One turn moves each row of this set onto another row. After a few examples, where does it send each row asked below?
suv: [-14.1  -3.2   1.2  46.5  -7.1 -16.4   0.4   0.9   3.0  14.8  -1.8  -7.8
  -5.6   5.4   0.5   7.1  -5.6  -8.3 -10.6  -6.4   1.7  -8.9  14.0 -16.0
  -0.9  11.3   9.1   2.3  -4.2  -2.9 -12.8   5.5  -8.1 -10.8]
daler: [ -5.2   0.4   6.8  -1.6  11.0   4.2  -0.9  10.2 -24.5  -2.4  17.9  -4.3
  -3.1  -1.2  -2.0  -5.3  10.2  -7.0 -16.1  11.6   4.9   8.7  20.7 -21.3
   4.2  -5.2 -17.8   7.5   7.4  -5.0  -9.7   2.7  -8.9  -3.8]
kesem: [-35.0   2.3  15.0   0.7 -11.1  11.6  16.7   6.1  -8.7   6.2  10.0   2.3
 -13.9  -6.8   1.2  -9.6   1.6   8.9 -14.8  -9.8  -1.1   2.2  -9.9   1.0
  10.0  13.6  -8.7   6.6  -6.5   1.9   3.5   7.5  -3.9  -7.3]
Bunut: [-13.7 -10.2   9.3  30.0  -6.1   0.0  -9.7  15.9 -16.3 -15.2 -10.4   8.2
 -14.8  13.3  -5.3   5.9 -15.8  -5.6 -33.4 -11.1   7.8 -10.1   7.1 -17.4
  -0.1   9.5   6.2   6.4   2.9   9.7  -8.6  13.7  -8.1 -26.3]
sato: [-16.9  -0.4   2.6   3.1   8.5  12.7 -16.0   9.7  -1.0 -26.4   0.3   8.5
   3.2  -3.7 -11.7 -10.1   3.7  -2.9 -22.0 -11.1   9.8  -5.9  12.1 -27.9
  -5.8  11.3  -9.9  14.3  -2.7 -11.6  -4.8  -8.9   4.2 -15.1]
tuz: [-14.1  -2.1   0.1  38.3  -8.3  -4.4  -0.3  -5.3 -10.2  -3.2 -22.7   6.7
   6.5  12.4   0.7   1.5   0.5   1.6  -6.6  11.4  12.4 -10.2  13.0  -8.6
   7.2   8.6  22.5   1.4  -4.7   0.3 -20.9   6.5  11.7  -2.2]
Fide: [ -8.0  -4.8  12.5  33.3  -8.5 -12.3  -6.2  10.6 -24.5  -4.7  -0.9  17.1
 -18.6  16.7  -3.4   5.4   7.7 -13.4 -11.7  -9.4   2.3  -5.4   0.7  -7.4
   9.2   9.6   9.7   2.5  -2.1  -4.8  -8.3   4.4   4.0 -30.7]
Gan: [ -2.6   2.4  10.7  -2.9 -10.5  -1.2  -2.7 -21.2  -6.8 -15.6  19.4  -6.7
   7.0   2.2  -5.8   9.7 -11.4   7.1  -5.4 -10.6  10.2  -3.4   1.8 -15.2
 -13.8   1.4  -5.2  13.3  -1.2   0.6  -0.6   2.8   1.7  -9.1]
tev: [-15.1   0.7   6.3   9.8  -5.4  16.1 -10.2 -14.8 -14.4 -30.4   4.1  -0.9
  16.6   2.8  -8.8   4.1  22.0 -11.5 -11.8 -15.6   1.4  -9.6  24.6  -0.5
   4.0  10.6  -8.5  -1.5  -4.3  -0.7  -8.1   3.5  -2.1 -21.8]
mar: [-16.7  -6.6 -19.8  31.7   4.7  17.6   5.6  10.5 -11.8  13.6  -2.3  -2.0
  -0.4   8.8  -2.5   4.3  -9.7  -0.1 -19.2   0.7  10.9 -13.8  -6.7 -15.5
  -2.4  11.8 -18.7  -0.7   8.2  -2.1  -2.7   7.5   9.2   2.9]
buse: [-24.1   1.4   8.0   6.1  -6.9  14.7   1.9   3.5  -4.9   4.8  27.1  -0.1
  10.4   3.9 -11.9   6.5   4.3  16.5  -9.5  -5.9  -0.7  -7.9   9.0  13.9
  12.4   7.7  15.4  -3.3  -4.7   2.3  -1.5   7.4  -4.5  -8.6]
fipor: [-12.8  -2.2   3.0  -3.6  -0.7  14.7   0.4 -12.3  16.9   5.7 -26.1  10.4
  -2.9   7.6   4.7   7.1  21.5  -5.7 -10.6  -0.3   8.5  -8.3   2.8   4.5
   9.4   8.2 -11.8   1.0  -0.5   0.1  -4.9   6.3  -3.6   2.1]
libuk: [ -3.4  14.5   8.0  16.3  -6.6  21.7   2.2  -6.6 -29.5 -26.7 -11.2  -5.6
  10.0  13.1  -2.1   3.3   2.8  -3.6 -10.3  -8.3  -3.9  -1.5  -6.8 -13.3
  15.2  14.3  12.2   2.6 -10.3   7.0 -10.2  13.2  -0.5   6.1]
bovin: [ -5.2 -14.5   7.3   3.3   0.3   8.3 -10.7  -1.3  17.2  11.7 -14.4   6.3
   1.8   4.1  -8.0   5.5  21.1  -1.5  -9.6   4.2   9.8  -1.8   7.6 -14.7
   4.0  10.2  -3.0   8.9   7.7  -9.5   2.9  -2.9   4.8   8.2]
Kilu: [-18.1 -13.1   1.5  -4.9   2.7  16.6  -8.0  -5.1   0.5   2.6   8.2   8.8
   0.3  -4.8 -12.6  -2.1 -20.6 -25.9 -17.5 -11.8  15.4  -9.9   9.2 -16.4
   2.8  19.2   3.0   6.1   4.5 -16.9   0.2 -13.2  -5.5  -0.8]
Situk: [-13.9   2.8 -15.9  23.3  -7.8  10.3  -6.2  24.7 -20.5  -2.4   0.5   6.0
  17.8   1.4  -9.8   3.4  -2.0  -1.5  -6.9   4.7   0.5  -7.4  12.3  -8.4
   6.1  13.2 -16.1   1.3  -4.4  -3.2 -13.8   2.4 -15.9  16.9]
kep: [-14.7  -6.6  -6.0   1.2   7.2  -4.9  -5.3  -5.4 -11.9  17.3 -11.8 -14.0
 -23.5  -1.4 -16.4  20.9 -16.3 -14.6 -11.2 -12.2   0.0  -8.3  10.7  -1.3
   1.1   4.1   7.0   2.4   0.7   2.8 -10.6   9.0   0.0  -2.2]
Rof: [-10.5   1.2   8.1  -8.8  -4.3  14.5   1.2 -14.5  -0.2 -21.2  25.8  13.9
   7.4  15.6  -7.3  -0.7 -11.1  -9.2 -10.1 -12.4  11.4  -9.2 -10.9   0.7
   0.6   7.8  -3.4  -2.4  -7.9  -2.2  -8.0   3.2  -7.5  -5.4]
rar: [-18.6  -0.2   0.6  36.8 -12.6 -14.5   0.7   6.1   1.9   0.2   4.7   4.5
  -6.8  18.8   2.2  -2.4 -13.6  -7.0 -16.5  -5.4   1.4 -17.4  13.9  -7.2
  10.9  20.3   5.2  -7.9   3.1   5.1 -11.4   1.8 -21.6  -1.5]
kagev: [-11.1  -7.7   2.7   1.6   9.8  -2.7  -2.4  -3.8 -15.9  18.2   3.7   1.2
 -12.3  12.4 -19.7  10.3 -12.8 -16.4 -15.3  -9.6  -6.1  -6.6  10.6  -7.3
  15.0   1.8  -3.6 -11.9  13.1   4.6 -12.9   6.2 -17.8  10.4]
san: [-11.0 -11.1   5.1  -4.1 -13.8  10.4 -12.4  -3.7  11.8  -9.6 -17.4   1.0
   3.0   6.1  -5.4   9.1  14.0   0.4 -12.6   1.5   7.6  -9.3  18.7   2.5
  10.2  20.5  -3.9   3.7   9.3   5.4   5.1   1.7  -8.8  12.7]
Zafo: [-16.1  -6.7  -0.1  -9.1  -5.9 -12.6  -3.3   4.0 -23.5  17.4  -9.0   7.6
 -18.2   4.3 -18.0   1.5  -6.0 -21.3  -8.3  -1.8  -1.8  -8.6   9.7   3.4
   9.1  10.2   4.7   5.7  -5.6  -0.3 -22.9   6.7  -9.4   7.3]
ter: [-19.9   5.7   0.4  39.7   4.3   2.1  -0.6   1.0  -1.0 -18.4 -20.1   3.7
 -10.9  10.0   5.0   2.7 -12.9   0.4  -9.5  -1.2   6.8  -3.0   1.9 -15.4
  17.5  16.1   9.8  -8.6   4.1   0.7  -2.4  -4.4  -1.0   6.6]
Zut: [-26.9  -7.0   9.4  -2.3 -12.1  10.2  11.9  16.3   1.9   8.1  11.7  -4.7
   6.0  -7.7  -5.9   6.8  -0.9  13.8  -9.0  -9.4   6.4  -0.7  11.6 -13.4
 -11.4  -6.2  -3.8   4.3  -0.5  -2.0 -15.7   6.8  -1.3 -14.9]
rona: [-24.9   0.7  -0.4  34.8 -10.8  -9.5   6.5   8.4   3.7   7.3 -11.0   7.3
 -10.1   6.6   5.1  -4.2  -6.0 -19.8 -12.8  -6.6   2.9 -11.1   5.8  -4.3
   4.6  15.6   4.4   0.7 -17.6  -2.3 -23.6   8.4 -18.7  -9.3]
Pasag: [-18.0   4.6 -21.9  25.1 -15.9   6.2   6.2   5.0 -24.3   2.6  -7.9  -3.9
  -1.1   3.8   3.7  13.0   8.8  -7.5   4.6  -1.2   4.6 -13.6   2.3  14.0
   3.3  18.9 -12.6  -0.4  -8.7  -3.7  -8.8   6.3   9.4  -2.0]
kon: [-14.3   6.4   4.8   7.1   6.0   8.3  -0.5 -20.8 -14.9  -9.1   1.0  15.1
  -2.1  13.5   1.8 -17.2  17.6   0.3 -25.0  -4.6   9.1 -17.0  -0.3  -8.2
   4.5  11.8 -13.2   9.0   0.3  -2.0  -2.9   2.3  16.1 -24.9]
faf: [-12.8  -2.6  -7.6 -12.3  -3.5   6.5  -3.8  10.8 -21.8 -18.4  16.2  -5.9
 -10.5   7.3  -0.8   3.7   7.4 -12.2  -9.3  10.2  14.5  -8.6  24.0  14.2
   3.6  10.7   4.1   3.9  -1.5  -2.2 -12.8   2.9   5.7 -14.2]
mela: [-21.8  -9.1   8.8  34.2 -12.1   4.2  10.4   5.8  -7.1 -13.5 -22.9  10.9
   4.5  10.5   3.4  -1.3   1.7 -17.4  -4.5  -0.5   7.7   1.2  10.1 -19.9
   9.3   6.4  -1.4 -14.3   1.9  -2.5 -26.4   3.5  -7.0   4.1]
gudug: [-14.7  -0.2   7.7  -2.7 -12.0  10.6  -3.7 -28.0 -18.3   2.3  -4.7  -1.3
  16.0 -12.4  -5.3   4.2  -6.0 -21.6 -12.9  -8.6   4.9  -8.0  26.6  -2.1
   5.3  10.8  -5.5   9.9  -5.7  -0.7  -8.6   3.9 -21.1  -2.5]
zor: [ -5.0  -2.8  -6.3  -8.6  -3.1  30.1  -0.4   4.1 -32.6   5.0  -3.8   8.6
 -19.4  10.6  -3.2  -1.7   0.1  -0.1 -13.2  -2.8  -3.0 -14.4   0.5 -23.2
  15.0  18.0   6.6   0.1   5.0   0.8   7.8   4.6  -2.3 -18.0]
loz: [ -8.7  11.7  -3.0  -7.4   1.2  -3.5   3.1 -29.1  -9.2  15.0   3.1  11.8
  -4.9   3.3   6.6   2.3  -7.9  -8.6  -4.8  -6.0  12.6 -17.8   8.6  -3.8
   4.5   6.1  -4.0   5.9   4.7 -11.3  -3.5 -11.1   4.3 -13.1]
Vabur: [ -1.2  -3.4   1.8  11.7  -4.4  23.2  -1.4  11.5 -15.1 -23.0  -3.0  -1.1
  13.3  19.4 -10.9   5.3  -4.9  -5.8 -10.8  -7.0   8.5  -6.9  -4.7 -27.7
  -0.8   9.6  21.9   0.0  -1.0  -3.7 -19.7   5.2  14.1   1.9]
lel: [-17.4  -1.4  -2.9   4.6  23.5  26.7   3.1  -4.5 -15.1  -2.8   7.4 -12.6
 -16.2  -0.2   1.9   0.5   2.4 -16.0 -29.7   3.4  10.6   1.2   3.7   2.1
   7.2   4.3  -6.8   4.6  -5.3   1.5  -0.9  16.7   2.4 -16.1]
Zarud: [ -1.5  12.9   5.4   7.8  -7.1  10.1  15.5   0.2 -22.7 -17.1 -13.0   1.6
  -3.5  18.2   8.0   1.2   3.3  -2.6  -2.1  -9.3   3.9  -2.5 -15.1 -29.6
   1.6   4.1   0.0   0.2   0.3  -2.7 -18.4   3.3  15.6  -3.7]
givoz: [-11.5  -3.6  17.2  -0.5  -8.5  10.7   1.1 -17.9 -10.2  -7.4  11.8   5.5
   7.4  -5.7  -9.9  -5.7  -1.0 -14.1 -10.5  -8.3   9.0   4.8 -13.5  -9.9
  -7.5   7.4  -4.1  20.8 -24.0  -7.8  -7.8  11.1  -1.0  -7.3]
deku: [ -7.4   9.4  10.0  30.8   1.7  -2.7  -9.5  11.5 -17.6 -12.5  -7.0  18.2
  -2.8  13.0  -3.2  11.9   0.1  -7.6 -16.8 -12.4  -3.3  -4.2  11.7  -8.9
  11.0  -5.2   2.0  -2.8  -8.5   4.5 -20.1  11.5 -22.4 -26.2]
gid: [  1.2  -0.5  -7.3  -4.3  -6.6  28.0  -3.5  -1.4 -33.9   6.8  -2.1   1.7
  -3.5   7.7  -6.3  14.0  12.9  -1.8   1.0  -4.3  -6.8 -12.3  15.8 -15.8
  11.7   6.6  12.8  -4.5  -1.2  -0.8  -2.9   7.2  -3.9 -24.5]
Nos: [ -6.8  -3.5  -6.3 -12.6  -5.3  33.8  -2.4  16.2 -27.2  -0.9 -12.5   5.0
  -7.4  -1.6  -6.6   6.2   0.2  -6.0  -7.7  -6.8  -4.1  -7.0  13.0 -30.5
   4.9   6.7   1.9   1.5  -4.6  -1.1  -8.3   7.1 -15.1 -18.1]

deku moves to Fide
Kilu moves to gudug
Rof moves to givoz
Where do these go?
suv moves to rar
Zafo moves to kep
gid moves to zor
tuz moves to ter
kon moves to sato
fipor moves to bovin
Vabur moves to libuk
Situk moves to Pasag
faf moves to lel
kesem moves to Zut

